(in the rows, 128 means zero)
Each named move below is a turn or a mirror, shown by a few rows before and after it. Which moves, in which order, take the first row of each later pair to the second? The first pair is answered.
move tisak:
[145 156 154  35 130 128 143 146 130  95 116 182  88 126 133 125 164 146
 120 130 108 118 103 112]  ->  [137 152 149  55 135 117 141 157 132  71 113 178  98 111 136 119 164 150
 114  98 112 106 101 119]
[119 147  76 144  89 112 119 129 129  85 147 143  91  96 159 146 102 127
 168 133 143  99 132 147]  ->  [120 155  82 125  83 120 115 117 128 103 148 150  82 111 154 151  98 124
 171 165 142 116 141 143]
[133 145 103 155 160 110 114 119  99  93 131 133 129 153 141 117 126 133
 135 121 109 118 117 137]  ->  [142 154 106 129 156 124 111 107  93 115 130 139 115 168 138 127 125 127
 142 163 112 133 122 127]
[146  94 124 100 118 146 129 127 140 144 114 135 138  85 133 115 164  93
  97 154  87 122 109  99]  ->  [144  92 123 113 122 142 132 133 139 131 111 133 145  79 132 111 169  97
  96 131  86 114 109 101]
move mavu:
[125  88 144 146 127 100 109 123 148 132 117 118 131 124  97 147 122 117
  89 111 126 134 116  96]  ->  [128  88 143 141 121 105 103 121 147 134 121 124 127 127  99 150 125 112
  92 117 125 142 125  92]
[137 134 138 132 143 102 156 122 117  95 147 124 140 119 141 107 147 128
 129  89 134 130 109 143]  ->  [149 142 143 110 118 114 137 112 125 119 166 140 110 141 130 134 158 119
 139 127 153 164 140 128]
[129 133 123 138  99 136 117 121 132 137 149 127  94 143 134 146 115 117
 153 164 140 159 136 127]  ->  [121 126 124 171 142 123 147 136 120 104 127 106 143 115 144 119 101 131
 140 114 119 117  91 146]
move Veli:
[132 126 113 127 131 103 104 142 128 107 105 147 133 127 134 138 115 120
 133 141 135 104 122 131]  ->  [139 130 127 154 116 103 104 135 132 118 136 135 119 133 135 156 134 115
 129 144 138 141 142 119]
[134 144 117 144 133 149 131 130 119 176 135 108 120 139 111 130 107 116
 131 172 123 165 148 126]  ->  [125 142  85  91 146 133 120 143 122 142  94 155 122 111 105 106 103 125
 130 142 129 110 132 153]
[127  97 130 169 177 102 143 140 103 106  80  88 204  79 113  77 116 158
 102  68  98  85  80 154]  ->  [130  96 137 191 129  79 120 141 126  71 153 108 153  66 118 113 197 148
 108  24 133 136 146 140]
Then:
(2 to 3 moves a pair)
[119 101 142 134 148 101 122 149 138  79 137 135 144  97 132 115 168 143
 102  55 126 114 138 151]  ->  [123 115 154 103 181 124 158 133 122 108 109 120 169 117 137  95 138 147
  98 103  92 101 103 149]	tisak mavu
[114 160 116 135 154  76 137 146 122  93 153  95 147 110 177 109 129 140
 117  91 146 113 116 147]  ->  [119 158 124 146 162  89 146 137 123 113 146  78 160 125 179 106 105 141
 116 109 133 113 101 145]	Veli Veli
[145 144  60 153  86 161  69 139 159 169  95 122  81 141 132 146  36  93
 158 183 181 122 131 139]  ->  [130 135  69 211  72 124  74 151 172 101 160 119  77 102 146 155 111  96
 151  87 192 150 159 138]	Veli mavu Veli
[113 159 108 154 116 126 151 130 147 116 171 124  61 128 154 179 102 101
 169 168 140 158 135 146]  ->  [101 147  84 159 145 109 152 153 141  80 129 132  87  98 153 149  85 119
 162 114 134 101 102 173]	tisak Veli Veli
[121 122 124 129 157 112 103 141 126 107  83 151 131  88 112 115 121 128
 102  67 161  71 101 126]  ->  [136 123 156 163 164 150 131 115 115 186  97  89 148 136 119 127  83 115
 103 148 134 116  91 105]	Veli Veli tisak
[109 138  99 111 151 129 166 115 117 101 117 142 138 125 132 135 121 174
 145 103  93  79 105 135]  ->  [123 147 107  92 116 153 152 100 120 149 143 144 103 164 126 164 128 160
 155 169 106 122 139 110]	mavu Veli
[119 128  83  87 111 146  81 127 133 155  73 155 101 156 111 123  42 116
 163 185 147  82 132 141]  ->  [121 122  76 108  87 133  56 137 145 138  95 170  82 143 108 138  63 109
 169 156 169  93 155 136]	tisak mavu
[115 119 109 148 127 108 130 152 118  85 144 125 132  86 135 122 149 130
 117  79 143 130 127 135]  ->  [126 123 135 171 138 139 150 135 112 145 147  78 152 121 140 125 114 118
 115 140 118 161 109 119]	Veli tisak mavu
[130 116 141 191 107 136  98 119 133 130 122 112 153 119 122 147  88 121
 145 126 137 144 120 133]  ->  [132 122 117 124 100 140  78 118 132 129  97 157 130 117 107 145  86 119
 153 150 153 118 123 149]	tisak Veli mavu
[129 174 118  79 129 139 105 110 153 138 130 131 133 134 134 126 126 141
 143 142 161 147 140 162]  ->  [130 172 140 130 148 142 127 111 144 149 138  89 164 135 150 119 108 140
 133 134 135 152 120 155]	mavu Veli Veli
[109 119 137 127 125 114 132 110 130 139 145 133  99 138 131 162 129 104
 148 174 117 174 157 120]  ->  [100 108 140 172 157 100 157 120 124 109 145 104 134 113 145 136 126 117
 136 120  98 157 129 129]	mavu Veli Veli
[108 146 128 142 135 110 146 121 139  99 132 130 127 111 148 124 131 127
 137 109 124 114 132 129]  ->  [112 149 118 106 132 121 136 116 141 109 113 145 116 120 142 128 115 123
 145 133 133 105 131 133]	mavu Veli Veli
[154 119 189  78 146 155 107 127 133 197 118 138 168 162  79 121 125 136
 107 150 113 121 134 101]  ->  [154 118 184  67 149 152 109 130 134 194 108 147 170 160  80 119 123 138
 109 145 117 110 129 108]	Veli Veli Veli
[142 107 125  79 132 112  96 141 118 111  94 174 142 120 120 112 161 160
  94  60 141  95 136 122]  ->  [147 107 125  87 120 108  90 135 121 110 108 170 134 119 123 122 178 159
  98  53 145 110 151 116]	Veli Veli Veli
[129  88 135 193 130 125  85 153 133 128  86 110 152 114  95 110 119 149
  93  85 137 104 125 117]  ->  [134  98 146 161 153 139 109 139 122 158  65  99 166 132  97  95  95 149
  88 132 113 102 107 116]	tisak mavu
[117 127 118 116 150 137 154 111  85 145  83 127 125 141 117 109  83 128
 135 175 120 100  99 135]  ->  [127 128 138 148 115 137 151 101  97 161 148 109  96 156 118 141 124 118
 140 189 136 171 148 108]	Veli tisak Veli
[119 160 130  92 121 118 150 113 122 108 171 139 111 124 163 141 166 122
 154 143 120 153 150 124]  ->  [122 157 126 108 110 132 138 109 129 134 172 127 105 141 153 156 144 110
 154 166 129 164 156 115]	Veli tisak mavu
[162 118 157  95 124 151 144 101 128 184 139 132 120 171 107 119 138 122
 126 176 120 137 122  96]  ->  [160 107 147 128  89 130 110 114 146 156 168 143  93 152 102 140 165 113
 128 126 157 152 153  95]	tisak mavu
[133 136 133 107 168 149 152 123 104 131  71 117 151 137 138 122  96 126
 140 153  87 103  73 115]  ->  [145 138 120 113  92 148  92 121 135 138 126 152  80 145 121 177 139 108
 156 160 145 161 151  91]	mavu tisak mavu
[138 103 115 153 122 107  77 148 130 117 105 151 141 117 115 120 138 107
 113  99 145  99 145 142]  ->  [150 111 133 151 108 133  85 128 124 173 115 133 135 147 109 139 115  93
 117 162 140 131 152 125]	mavu tisak Veli
[128 111 126 177  75 115 106 128 151  89 134  92  98 124 123 140 107 134
 159 131 127 146 141 106]  ->  [125 113 106 135  74 110  95 133 151  72 109 123  87 118 118 134 110 134
 161 128 139 122 142 118]	Veli Veli mavu
[108  76 123 143 159 118 148 135 116 120 106 136  95 144  98  95 132 119
 110  73 106  91 114 136]  ->  [119  79 140 164 130 118 136 127 125 132 150 129  77 153  98 127 161 108
 116  83 119 143 148 116]	Veli mavu
[110 133 112 153 152 124 182 141 135  57 197 100 123 117 160 160 149 126
 128 105 132 159 158 119]  ->  [116 134 122 133 182 157 205 128 115 114 154  77 151 144 155 145  84 125
 123 174 103 145 117 122]	Veli tisak
[166 118 152 189  95 122 128  91 112 127 188 161 128 140 133 128 167 104
 134 120 111 130 170 108]  ->  [165 126 125  91 100 124 118  86 107 130 133 211 115 143 125 109 152 108
 139 155 117  88 160 123]	Veli Veli tisak
[183 108 173 116 135 115  90  88 142 177 100 142 133 159  98 108 147 129
  70 128 128 130 151 123]  ->  [181 110 172 115 128 108  85  89 142 166 103 151 123 158  95 112 162 127
  73 119 134 135 157 124]	Veli Veli
[120 123 112 186 159 128 148 161 146 102 186  79 142  97 173 132 103  97
 160 162 128 145 108 169]  ->  [125 133  97 115 123 131 116 151 153 115 179 133  88 116 157 152 117  85
 174 207 162 153 144 161]	Veli mavu
[133 107 163 148 135 106 115 138 131  97 155 130 142 110 122 119 183 131
 100  74 130 154 136 111]  ->  [146 113 177 144 131 143 123 117 130 170 150 102 139 152 116 132 140 120
 103 154 118 180 135  93]	Veli mavu
[107 172  61  68  62 131 115 128 148 116 144 181  57 114 144 139  88 132
 158 226 160 104 128 129]  ->  [115 163 112 205 115 152 180 121 127 152 165  65 144 123 174 114  41 135
 136 216 100 128  73 119]	mavu Veli Veli
[124 142 109 154 158 147 126 135 131  73 162 126 164 128 161 128 125 125
 129  96 117  88 109 125]  ->  [134 150 104  89 157 169 125 123 125 110 133 148 152 154 152 124 107 119
 135 156 113  85 107 127]	Veli tisak Veli
[112 123 131 157 102 128 109 155 136 115 132 113 128 116 115 133 106 124
 137  82 153 120 136 130]  ->  [121 129 138 133  89 142 107 142 141 139 140 124 106 134 110 147 105 115
 143 118 159 135 150 118]	mavu tisak
[121 119 133 141 138 136 138 156 130 115 148 106 148  86 106 105 130 151
  91  43 139 120 128 135]  ->  [139 136 152  88 136 181 153 130 116 191 134  98 137 141 101 117  92 140
 101 155 127 150 134 116]	Veli Veli tisak
[127 112 127 100 105 107  90 138 138 102 143 181  93 121 106 142 178 125
 131  88 159 133 159 128]  ->  [139 127 137  52 112 132 107 118 128 150 130 173  90 152 105 142 160 115
 138 159 146 146 153 118]	mavu tisak
[120 154  80  86 113 136 148 116 121 122 136 157  92 143 146 143 114 115
 167 174 139 113 129 137]  ->  [118 155  80  83 129 138 164 113 119 122 124 145 105 141 149 124 103 124
 163 175 123 102 110 145]	mavu tisak mavu
[128 103 161 201 128 138  97 137 133 146 129 113 152 121 125 142 132 106
 109  96 142 141 140 115]  ->  [126 106 168 189 149 141 120 135 120 151 109 105 171 118 131 123 116 114
 103 101 124 131 121 118]	tisak mavu
[128 127 173 133 174  95 170 129 129  86 148 137 152 102 150  95 152 104
 111  99  92 148 108 133]  ->  [136 134 188 105 164 112 174 109 133 128 155 133 139 136 151 110 145  94
 119 165  91 177 119 112]	Veli tisak
[115 137 152 121 148 129 166 124 102 169 126 104 180 150 156 117 115 152
 100 141 113 138 103 107]  ->  [117 148 144  71 114 122 143 117 112 153 152 150 133 151 150 136 164 147
 110 147 140 162 152 102]	Veli tisak Veli
[122 111 123 107 151 111 125 168 135  65 104 155 133 110 113  98 129 146
 109  72 133  84 110 148]  ->  [148 121 158 114 115 165 117 133 138 168 142 119 107 181 107 144 104 116
 120 189 136 169 143  99]	mavu Veli
[137 117 149 179 104 135 108 109 144 150 156 111 132 151 116 152 155 119
 111 131 144 186 160  87]  ->  [141 116 150 185 113 145 114 107 137 164 149 101 141 157 112 143 138 118
 107 147 135 177 147  84]	Veli Veli Veli
[179 116 143 178  92 144 120 152 141 100 135  93 145 114  84 122 127 140
 121  87 138 149 141  97]  ->  [175 118 148 172 122 147 140 150 129 106 117  79 168 113  90 100 110 146
 119  96 117 130 113  99]	tisak mavu
[137 133 114 127 129 139 131 126 129 152  95 127 148 144 124 110 101 121
 108 151 116  99  99 130]  ->  [147 127 131 176 107 135 130 125 138 158 145 107 139 150 129 128 131 114
 109 140 119 147 126 112]	tisak Veli Veli
[156 156 156  68 117 160 170 104 136 157 103 155 136 144 142 129 117 124
 132 174 119 138 131 112]  ->  [145 144 154  97 151 148 186 116 125 126  85 142 174 117 152 104 108 136
 121 124  95 100  98 133]	mavu tisak
[152  97 151  85 153 118 120 124 133 127 121 122 154 119 104 117 171 150
 103  96 116 126 120 142]  ->  [157 100 151  65 149 132 115 118 134 145 109 131 148 129 101 124 152 145
 106 125 119 126 121 142]	mavu Veli Veli
[146 158 106 111 126 126 117 127 104 132 100 127 101 158 142 112 128 121
 131 169 140 131 121 142]  ->  [139 148  98 132 124 104 109 139 112  94 113 135 102 131 138 108 151 128
 128 115 151 121 127 149]	Veli tisak
[124 105 127 129 154 141 133 130 119 131 114 123 155 138 113 114 130 142
 121 112 121 107 110 128]  ->  [123 100 120 141 137 129 116 141 128 116 127 126 142 130 109 128 146 140
 125  88 139 116 127 128]	mavu tisak
[144 102 191 101 145 129 128 105 106 160 140 101 152 147 115 117 157 155
  77 120 110 154 139 104]  ->  [149 104 178  82 122 127 103 108 117 160 146 124 128 155 105 128 167 147
  81 127 132 160 164 100]	tisak Veli mavu
[121 148 138 125 141 101 166 127 115  75 170 131 139  97 164 122 181 150
 126 102 112 135 134 138]  ->  [121 150 129  93 166 111 171 123 107  90 124 135 154 108 163 106 141 153
 126 130 101 101 107 147]	Veli tisak Veli
[117 126 122 116 166 148 131 131 102 153  83 124 151 143 125 122  87 128
 112 166 100 107 119 121]  ->  [118 133 115  67 128 128 107 134 119 119 120 176  97 131 118 138 151 130
 122 142 132 126 170 115]	Veli mavu tisak
[141 129 179 131 160 130 162 116 128 120 170 101 152 122 139 106 196 136
 112  86  86 185 139 137]  ->  [134 114 149 155 165 112 137 134 132  93 142 112 163  96 131  95 178 143
 113  42 101 142 129 153]	Veli mavu tisak
[116 139 116 163 120 128 122 126 144 106 166 131  89 112 146 135 149 113
 148 116 137 146 126 141]  ->  [122 150 123 139 120 144 132 116 140 132 165 137  80 133 145 140 144 112
 154 157 130 155 127 135]	mavu tisak
[132 134 149  40 168  93 154 123 111  82 132 154 119 115 122 118 198 155
 125  88 105 111 126 119]  ->  [139 138 166  65 194 126 180 106  96 138 101 104 154 139 121 105 135 153
 116 145  73 112  87 117]	Veli Veli
[124 108 109  85 101 133 130 125 137 141 121 126 141 163 120 117 126 117
 122 133 126 114 123 117]  ->  [115 106 109 108 103 114 134 139 140 106 140 119 145 137 124 115 151 121
 116  94 129 115 123 122]	mavu Veli mavu
[134 109 149 172 125 123 109 137 133 127 127 112 152 111 120 137 123 128
 122 112 133 129 128 123]  ->  [139 113 153 158 141 129 128 132 128 137 114 103 167 120 127 128 111 134
 117 126 121 121 112 127]	tisak mavu
[131 151  88 131 117 132 110 148 141 168 101 113  94 164 104 171  90 117
 149 158 156 154 149 129]  ->  [133 154  93 127 145 138 133 145 132 175  79  96 122 168 111 144  69 126
 143 169 132 135 118 138]	mavu tisak
[119  98 101 137 109 128  80 145 140 118  78 136 119 117 101 128  86 118
 129 101 159  86 116 144]  ->  [122 108 110 103 118 148  99 128 126 153  61 136 119 138 100 121  74 117
 130 154 141  90 109 137]	tisak mavu tisak
[112 124  84 193 131 138  98 147 104 176  85  86 118 132 128 153  38  97
 150 147 138  90  80 146]  ->  [115 127  82 196  99 138  69 148 119 180 105 102  91 134 120 176  61  86
 158 148 166 114 115 134]	mavu tisak mavu
[140 121 113  90 105 125  96 141 129 104 106 168 108 127 103 129 134 132
 115 118 148  90 137 152]  ->  [136 120 119  91 128 125 114 140 122 102  94 164 128 127 107 113 121 137
 114 116 130  75 116 155]	mavu tisak mavu
[139 143 126 109 106  99  86 136 119 142 121 182 114 126 118 118 128 124
 159 156 172 109 162 136]  ->  [141 147 135  89 126 112 105 129 112 160 102 174 133 132 121 105 109 128
 155 182 153  99 143 138]	mavu tisak
[122 114  99  95  96  88 103 109 131  83 136 150 117  80 160 140 125 160
 140 109 151 161 175 105]  ->  [129 126 111  60 101 108 117  90 125 121 131 150 112 103 160 143 116 155
 145 160 140 172 177  97]	mavu tisak
[138  95 134 168 119 163 123  90 133 170 133 139  83 136 136 159  97 116
 158 175 116 152 116 142]  ->  [123  84 110 161 134 125 123 119 136  92 119 170  93  84 138 135 128 135
 151  82 119 103 102 171]	mavu Veli
[105 140 103 148 146 138 159 142  68 127 106 144 128 117 180 118 112 137
 126 116 109 101  98 152]  ->  [114 148 103 103 116 151 136 126  76 154 108 169  89 145 168 143 117 124
 134 165 132 126 126 138]	mavu Veli
[122 108 185 112  95 134  90 119 110 157  96 106 132 134 106 126 137 151
  68 141 107 148 150 109]  ->  [116 109 182  86  97 128  94 124 108 141  90 126 122 130 109 121 148 156
  67 135 109 141 152 115]	mavu Veli tisak
[125 150 168  98 137 138 184 117 114 145 151 108 137 126 148 127 157 149
 135 150 108 155 138  93]  ->  [120 145 160 101 140 119 180 124 115 112 154 120 132 106 150 126 179 154
 131 114 113 147 139  96]	mavu Veli Veli
[121 161  51 108  75 133 103 115 148 131 143 152  74 158 115 149  84 109
 193 180 161 153 145 134]  ->  [119 164  42  91  85 134 105 113 147 126 120 159  80 153 115 139  72 111
 194 180 156 132 132 145]	Veli Veli
[122 128 149 131 131 124 153 118 101 142  86 120 140 153 128 126 100 115
 127 164 102 144  81 138]  ->  [118 125 146 119 135 119 148 118  99 135  74 134 141 148 124 120  99 119
 127 159 110 135  81 144]	Veli Veli Veli
[137 111 121 142 129 133 122 110 125 157 108 104 139 130 116 126 105 121
 126 152 119 143 133 122]  ->  [129 109 119 161 133 111 124 123 127 114 121 110 145 104 123 120 134 132
 122  96 122 136 135 131]	Veli Veli mavu
[122 150 136 166 142 122 153 130 136 131 132  89 137 120 125 121 142 130
 119 119 108 126 103 121]  ->  [127 162 132 102 133 137 148 112 134 151 119 120 112 145 118 129 139 123
 127 172 114 128 110 119]	Veli tisak
[165 123 156 104 125 127 107 131 117 175  94 139 142 161 102 132 171 137
  86 138 122 132 152 114]  ->  [155 111 146 124 137 108 103 146 122 141  82 143 158 137 102 121 172 143
  82  92 122 107 139 129]	Veli tisak
[128 166 105  99 120 129 180 144 107  84 118 188 124 132 158 131 124 133
 146 141 156 106  88 165]  ->  [129 165 102 102  96 127 159 143 112  84 133 196 102 130 152 145 140 129
 151 141 175 123 108 159]	mavu tisak mavu
[137 133 163 136 106 127 129 130 133 134 155 132 119 141 130 149 133 126
 141 156 133 174 140 134]  ->  [124 122 145 140 112 104 118 149 137  89 144 146 122 111 126 139 146 138
 139 103 143 142 137 154]	Veli tisak Veli
[128 163 110  37 120 107 132 149 157 109 104 165 117 148 129  88 126 151
 130 169 132  80 142 126]  ->  [141 165 141 110  84 125 127 130 169 151 169 121  96 172 134 128 143 127
 133 193 138 165 177  91]	tisak mavu Veli
[114 125 101 171  91 136 113 143 141  97 114 116 122  94 113 129  90 125
 136 109 146 115 104 123]  ->  [116 122 105 181  92 140 120 137 138 114 115 106 125 103 112 127  80 123
 141 120 141 117  98 123]	Veli Veli
[132 114 132 126 131 111 125 151 146 109 162 120 109 129 145 141 168 125
 133 107 123 176 153 126]  ->  [142 118 138 130 137 136 136 138 139 152 151  96 116 150 145 142 133 119
 135 157 114 184 142 116]	mavu Veli mavu
[130 132 120 128 109 152 117 132 119 174  96 117 121 159 111 137  62 133
 130 200 132 113 123 119]  ->  [114 126  92 102 118 110 103 160 128  90  85 168 112 108 108 118 105 151
 131 113 147  64 124 147]	Veli mavu
[163 107 154 109 105 151 118 121 124 180 121  99 137 171  94 142 112 122
 125 159 127 133 138 112]  ->  [144  97 131 103 115 108 112 147 129  94 118 136 141 120  98 119 156 138
 116  60 135  90 133 140]	mavu Veli
[121 149 123  92 135 117 142 129 129  59 136 170 107 103 146 126 184 144
 123  87 123 119 138 142]  ->  [134 156 133  64 124 167 142 100 122 151 113 158 101 161 137 140 126 128
 132 201 120 140 136 124]	Veli Veli mavu
[145 132 171 169 120 134 142 133 113 145 118 118 163 141 134 121 189 138
 124  94 117 166 136 112]  ->  [153 138 160 110 102 150 125 119 113 181  97 149 134 166 117 132 167 133
 136 146 134 171 148 109]	Veli mavu
[135  96  83 128 152 161 109 153 109 155  64 152 143 128  99  83 111  92
 118 119 150 117 128 108]  ->  [135  94 103 182 154 165 125 148 106 168  97 115 158 134 109  86 108  90
 113 121 135 148 126  94]	Veli Veli mavu
[128 141 144  57 143 123 125 124 116 145 111 150 111 153 107 127 131 125
 128 136 125 140 135 132]  ->  [127 135 136  75 123 115 103 130 127 128 126 158  92 142 102 135 149 122
 132 115 146 149 153 129]	tisak mavu
[141  88  97 173  73 146  87 105 138 162 163 165  62 141 117 141 133 112
 135 151 173 159 174  94]  ->  [127  72  78 208 102 121  88 130 137 108 134 164  92  95 119 118 128 128
 127  71 167 107 145 120]	Veli tisak Veli
[140 116 111 156  88 115 125 104 140 130 188 128 108 112 145 155 141 148
 152 104 109 147 154 101]  ->  [142 120 117 164  92 122 130 101 133 141 184 116 115 119 148 152 133 146
 147 117 103 155 149 102]	Veli Veli Veli
[124 126 121 163 134 121 101 136 136 115 133 128 126 118 117 128 147 130
 122  82 140 110 134 150]  ->  [132 132 123 143 111 130  91 128 142 137 146 144 101 140 111 146 161 121
 131 121 154 136 155 138]	mavu tisak
[126 128 140 167 150 141 150 127 121 134 123  94 160 123 141 105 111 130
 133 115 103 140 105 127]  ->  [122 125 113 134 110 120 108 136 141  93 134 154 114 102 128 124 156 125
 143  87 145 138 148 130]	Veli mavu tisak
[132 117 140 148 176 121 145 127 114 119 144  88 158 125 138 144 163 121
 125  89  89 128 127 140]  ->  [134 127 149 121 181 138 155 113 113 151 143  84 156 143 142 145 152 118
 124 129  84 138 123 135]	tisak mavu
[128 118 133 195  99 115 128 122 142 123 185  98 112 121 138 149 156 119
 129  95 142 167 152 108]  ->  [121 117  91  93 108  99 111 136 138  78 125 169  99  98 122 125 156 135
 134  77 153  98 143 134]	tisak Veli Veli
